In the data rows, 50 means zero.
Here are some points, one per row:
[76 52 71 46 77 62 44 36 58 44 68 56 50 52 43 74 72 31 55 27 59 28 74 39 62 59 62 52 48 39 65 49 49 30 50 57 26 45 30
 17 38 46 40 36 57 47 49 43 54 46]
[41 73 66 48 44 43 34 51 52 44 34 76 57 41 39 42 65 56 44 42 54 69 71 37 53 52 55 57 62 62 31 61 59 72 60 68 42 40 72
 40 49 28 36 28 55 34 70 40 51 62]
[49 16 72 47 52 51 57 19 56 36 62 36 79 57 61 34 19 54 47 65 39 55 41 31 34 77 45 37 60 39 50 71 61 63 75 53 33 54 63
 56 61 57 25 55 34 57 54 37 38 41]
[63 46 53 33 41 62 39 31 69 52 38 49 48 24 32 65 57 60 43 36 68 42 44 42 36 15 48 56 42 41 27 60 44 68 63 53 61 40 60
 55 47 77 62 43 40 39 33 40 44 44]
[51 32 45 78 39 57 37 49 55 53 44 73 49 71 45 48 52 55 50 54 33 39 33 46 61 57 60 52 47 56 44 57 33 46 33 58 62 48 67
 32 19 47 69 49 44 29 34 75 57 83]
[58 55 58 61 50 64 33 56 34 53 18 68 42 49 48 58 32 55 31 48 34 34 52 68 57 46 49 65 21 41 52 68 38 42 60 39 25 65 21
 69 71 47 23 52 58 29 39 65 60 57]
[45 61 29 58 47 57 58 69 62 58 64 67 64 41 71 42 47 21 20 33 52 59 41 40 58 47 44 39 39 55 38 70 58 31 38 32 56 53 38
 52 37 60 47 43 66 48 37 18 22 67]
[40 49 60 74 48 48 70 50 47 45 79 32 47 16 57 39 28 73 43 74 34 50 75 65 27 42 56 51 58 57 35 31 72 65 37 29 46 55 27
 33 52 46 79 59 40 43 53 49 54 56]
[25 59 51 62 73 64 42 36 57 21 31 30 57 48 50 58 61 28 68 57 40 40 80 56 47 53 26 28 39 71 52 37 69 56 53 43 67 51 59
 59 57 71 51 73 37 48 50 65 41 49]
[46 58 55 54 36 47 60 61 69 60 48 42 80 45 34 38 51 61 57 29 50 45 34 37 51 58 53 38 34 52 47 46 32 47 61 47 36 32 15
 66 47 53 68 64 40 30 86 74 35 27]
[43 41 56 60 48 40 43 61 32 49 24 32 42 36 53 43 24 46 67 68 83 76 67 24 60 60 58 18 46 25 28 34 39 40 44 42 44 49 50
 39 49 52 60 48 36 78 61 50 49 51]
[35 14 34 49 78 46 52 77 60 32 58 50 49 57 34 74 65 49 57 69 53 73 38 53 50 42 49 58 28 25 49 57 46 65 55 48 66 57 44
 53 40 49 47 16 61 36 66 53 58 49]
[34 59 27 46 31 61 59 52 68 67 37 58 55 34 68 36 53 38 82 46 55 52 31 32 40 54 33 67 57 52 77 35 36 52 51 51 32 79 59
 50 68 48 64 31 59 47 36 44 58 64]
[39 66 33 69 51 52 51 25 44 52 49 59 45 48 56 49 70 60 52 64 58 50 27 85 53 47 37 64 82 22 65 54 45 39 57 40 39 15 55
 53 62 51 63 47 87 77 46 52 29 57]
[66 44 66 41 37 45 58 68 45 68 53 44 47 61 42 28 71 61 57 62 51 29 59 64 71 60 42 30 42 35 59 35 85 61 57 17 51 45 68
 49 56 63 65 41 30 61 66 41 39 60]
[53 59 47 54 60 40 68 37 30 48 70 67 54 51 83 56 77 50 57 47 75 34 38 37 40 46 52 42 29 65 42 48 41 56 34 60 30 40 54
 67 53 54 30 33 50 54 52 78 66 72]
[58 45 61 5 53 61 58 57 61 52 31 46 65 56 54 43 41 46 26 58 45 66 67 39 50 41 41 61 43 45 70 49 51 64 19 54 60 17 56
 61 47 22 59 57 52 50 29 59 68 57]
[33 52 51 43 33 66 73 49 38 54 40 40 47 81 26 37 71 29 34 52 59 75 45 49 41 46 58 69 37 82 37 46 50 26 44 55 29 45 54
 35 52 64 50 47 62 48 43 55 64 27]
[55 53 52 34 51 43 10 47 23 57 72 55 52 52 39 70 51 46 68 40 62 70 24 51 72 56 42 54 55 75 64 61 57 78 34 59 44 47 34
 51 53 46 62 57 43 45 18 52 39 27]
[68 48 63 43 64 44 65 70 48 45 57 21 50 33 43 49 35 35 54 53 47 43 49 71 62 57 58 62 48 55 51 48 9 62 34 68 52 49 74
 54 69 44 47 63 57 39 68 28 34 52]
[60 43 58 29 43 57 52 39 44 43 47 48 23 52 50 45 39 61 62 60 24 53 52 42 28 44 76 20 53 62 53 42 47 67 67 24 86 57 51
 18 52 48 20 80 76 48 66 53 44 51]
[46 63 42 45 29 57 51 34 58 75 58 35 28 48 62 51 45 32 56 54 41 54 56 78 44 66 67 60 96 44 44 56 61 56 52 47 56 55 26
 79 23 65 28 38 31 59 58 65 61 62]
[61 51 37 63 61 37 38 77 67 41 53 52 41 83 45 69 42 71 45 42 66 39 61 39 28 73 56 89 46 67 53 45 61 60 55 48 53 44 36
 61 45 46 41 69 54 70 30 33 52 60]
[46 59 51 38 69 50 48 63 47 36 37 70 48 41 56 37 60 55 50 61 42 58 32 71 48 52 92 43 36 52 53 39 54 30 62 80 64 47 47
 43 60 56 47 62 12 45 44 30 61 48]
[30 45 51 58 41 26 34 50 74 73 64 59 30 53 49 47 56 48 42 56 39 41 58 23 85 30 47 66 37 32 57 52 49 44 39 62 53 46 56
 60 76 53 33 68 58 51 46 55 47 27]
[70 16 90 79 43 49 48 39 50 70 64 53 47 60 67 52 42 44 49 31 59 66 59 78 42 49 37 28 58 55 51 26 48 38 64 49 92 52 65
 58 75 42 67 53 46 54 64 47 59 51]
[65 54 20 56 52 44 61 61 41 69 53 36 61 61 45 36 52 54 67 44 40 50 49 70 29 15 35 55 67 38 48 87 53 37 54 52 51 75 37
 21 46 35 40 61 33 74 43 61 54 53]
[24 58 50 43 65 61 54 51 20 55 50 47 34 58 56 46 35 65 44 50 38 12 54 45 52 36 37 54 64 76 63 48 43 40 71 74 54 61 51
 56 9 34 58 31 64 62 49 52 38 34]
[61 64 29 37 48 12 46 37 60 26 44 52 62 34 28 72 36 49 17 39 57 56 33 43 65 58 32 47 52 49 69 15 59 36 43 38 39 75 72
 38 43 52 47 44 42 49 61 53 42 33]
[59 65 24 48 37 53 58 48 33 23 54 48 46 55 65 58 52 66 57 39 43 40 55 44 54 62 54 37 71 34 26 72 50 30 32 50 51 62 62
 75 43 45 72 52 76 49 45 34 82 33]
These points spread out most along one direction. Take the direction at right angles to it along which they spread out most. Go by this last direction. How far along it is each point below, from 0 to 99? The average is 50, and the first point in the table lies past the average. One standard deviation of the points above along it is 16.
[55 53 52 34 51 43 10 47 23 57 72 55 52 52 39 70 51 46 68 40 62 70 24 51 72 56 42 54 55 75 64 61 57 78 34 59 44 47 34
 51 53 46 62 57 43 45 18 52 39 27] 61
[24 58 50 43 65 61 54 51 20 55 50 47 34 58 56 46 35 65 44 50 38 12 54 45 52 36 37 54 64 76 63 48 43 40 71 74 54 61 51
 56 9 34 58 31 64 62 49 52 38 34] 29
[41 73 66 48 44 43 34 51 52 44 34 76 57 41 39 42 65 56 44 42 54 69 71 37 53 52 55 57 62 62 31 61 59 72 60 68 42 40 72
 40 49 28 36 28 55 34 70 40 51 62] 65
[49 16 72 47 52 51 57 19 56 36 62 36 79 57 61 34 19 54 47 65 39 55 41 31 34 77 45 37 60 39 50 71 61 63 75 53 33 54 63
 56 61 57 25 55 34 57 54 37 38 41] 55
[66 44 66 41 37 45 58 68 45 68 53 44 47 61 42 28 71 61 57 62 51 29 59 64 71 60 42 30 42 35 59 35 85 61 57 17 51 45 68
 49 56 63 65 41 30 61 66 41 39 60] 52
[58 45 61 5 53 61 58 57 61 52 31 46 65 56 54 43 41 46 26 58 45 66 67 39 50 41 41 61 43 45 70 49 51 64 19 54 60 17 56
 61 47 22 59 57 52 50 29 59 68 57] 66
[61 64 29 37 48 12 46 37 60 26 44 52 62 34 28 72 36 49 17 39 57 56 33 43 65 58 32 47 52 49 69 15 59 36 43 38 39 75 72
 38 43 52 47 44 42 49 61 53 42 33] 74
[61 51 37 63 61 37 38 77 67 41 53 52 41 83 45 69 42 71 45 42 66 39 61 39 28 73 56 89 46 67 53 45 61 60 55 48 53 44 36
 61 45 46 41 69 54 70 30 33 52 60] 49
